In the rows, 128 means zero.
M: rows in 3 groups, each row roughly a mix of its group's directions:
M (81 x 11):
[[120 125 146  67 141 136 134 104 103 116 103]
 [158  99 118 135 113 155 140 142 158 107 172]
 [112 144 127 136 182 139  84 102 137 132 138]
 [112  90 141 137 101 143 174 108 102 118 144]
 [166 111 104  94 125 165 141 113 150 105 112]
 [131 158 134 147 165 120  83 103 100 142 133]
 [103 129 124 157 117  93 138 159  95 137  92]
 [110 164 138 146 102  95 151 165 130 151 113]
 [176  89 103 110 141 154 141 127 131 103 125]
 [ 99 106 106 134 178 135  95 108 140 116 115]
 [120 111 131 109 158 179 143 105 131 103 157]
 [136  95 136 159 137 113 138 163 102 132 172]
 [115 149 116 137 110 112 101 159 173 162 115]
 [121 126 151 113  98  75 153 127  98 116 112]
 [147 102 112 139 121 145 116 132 165 113 182]
 [152 119 109 155 133 139 104 123 174  99 160]
 [ 86 152 121 158 157  93 118 134 117 137 100]
 [ 91 163 142 128 140  98 109 114 107 148  93]
 [ 92 165 145 167 105 106 122 141 137 151 137]
 [ 94 150 142 154 116 109 145 176 129 151 112]
 [108  80 122 115 155 160 148 118 134  93 130]
 [114 127 128 152  86 131 142 155 144 160 169]
 [131 135 121 132  77  94 158 160 131 139 105]
 [ 83 108 138 158 152 134 134 161  98 127 110]
 [ 72 124 118 143 159 109 152 136 137 114 101]
 [138 134  99 146 168 110  88 104 132 125  96]
 [145 108 114 106 112 142 169 146  98 157  99]
 [132  99 113 106 135 124 128 143  63 139 144]
 [135 149 115 146 110  95  96 160 122 158  95]
 [120 121 145  83 162 133 152 115 107 107 164]
 [147 109 130 126  92  69 140 125 106 122 114]
 [ 98 122 125 113 169 135 161  98 147  93 133]
 [160 126  94 108 138 147 131 108 136 122  75]
 [140 109 120 183 141 106 128 162 111 138 153]
 [165 109  93 129 118 119  87 128 125 111  92]
 [109 142 127 164 161  88  92 124 110 141 118]
 [175 101  91 115 127 161 139 123 150 114 117]
 [158 127  99 101 133 156 121  99 158 107  98]
 [105 148 126 154  97 133 110 151 120 141  75]
 [157 141  98 147 128 113  81 147 149 148 106]
 [153  81 118 133  99  96 148 118  97 128 142]
 [126 159 123 158 106 104 104 153 145 157  94]
 [139 103  92 143 101 139 129 145 148 168 159]
 [124 175 132 117 105  98 164 133 165 137 130]
 [151 137 112 103 119 151 156 120 126 125  69]
 [126 159 154 159  93 137 165 153 144 112 129]
 [174  97 107 150 115 112 125 105 163 122 142]
 [111 126 145 136 183 165 102 113 122 123 150]
 [128 141 115 130 171 173 108 136 150 149 158]
 [114 142 133 131 181 151  90 103 144 130 147]
 [158 110 116 157 145 135 111 129 159  90 162]
 [113 110 148 107 143 157 166  99 125  99 158]
 [143 130 121 108  76 109 171 140 154 125 123]
 [115 150 152 139 163 122 154 106  80 111 135]
 [122 131 139 156  91 137 141 153 157 129 177]
 [151 101 150 109 126 177 146 123 117 111 162]
 [ 73 112 116 137 155 117 156 139 141 109 102]
 [131  90 139 114 143 162 159 113 104  93 143]
 [148 142 136 134 102  61 128 129 146 131 111]
 [106 178 126 146 156  87 120 110 122 138 114]
 [147 126 100 158 102 147 123 135 180 130 153]
 [111 165 134 153 105 105 114 157 134 159  95]
 [133 162 123 130 137  89 103 163 126 170 128]
 [106 151 132 115 161 105  92  95 116 126  94]
 [121 145 131 162 124 108  90 157 101 161 109]
 [139 123 126 101 175 141 133 122 129 132 184]
 [123  97 119 121 170 164  92 104 140 115 140]
 [163 108 110 129  99  87 109 123 122 109  93]
 [127 145 126 150  90 101 110 140 136 128  73]
 [ 91 164 148 151 165 109 147 125 102 126 124]
 [131 159 119 150 113 100  96 156 139 156  93]
 [130  92 138 116 127 147 164  91 128  93 153]
 [130 134 157 110 144 122 159 134  83 109  89]
 [120 125 130 125 114  91 137 156  75 162 134]
 [100 141 133 152 130  91 161 142  90 124 101]
 [ 97 131 136 145 142 188 145 125 140 142 154]
 [114 134 137 176 103 114 141 164 128 152 159]
 [131  84 118 161 104 150 157 118 116 146 157]
 [157 136 133 128  72 105 153 150 106 139 121]
 [167 109  97 125 147 149 111 110 160  95 130]
 [145  89 131 103 132 129 154  93 120  89 152]]
which group is each row in? (one row of each group first):
[102 165 159 137 120 126 167 163 141 141 139] : (94)
[107 153 145 107 154 109 117 106  99 125  81] : (42)
[139 153 116 165 115 108 103 148 161 164 114] : (86)

[162 115 102  93 139 153 138 110 129 114  85] : (42)
[144 115 117 158 113 142 122 139 169 114 178] : (42)
[122 123 106 132 166 107  72  99 134 133 130] : (42)
[171 105 122 106 121 162  94 107 138 127 153] : (94)
[152  88 129 105 121 100 154 103 107 102 149] : (86)
[130 144 127  98  83 165 152 120 164 125 122] : (42)
[134 186 126 137 124  91 105 120 140 157 124] : (94)
[146 123 112 125 163 131  88  96 154  92 130] : (42)
[128 143  94 127 101  83 115 132 160 144  98] : (94)
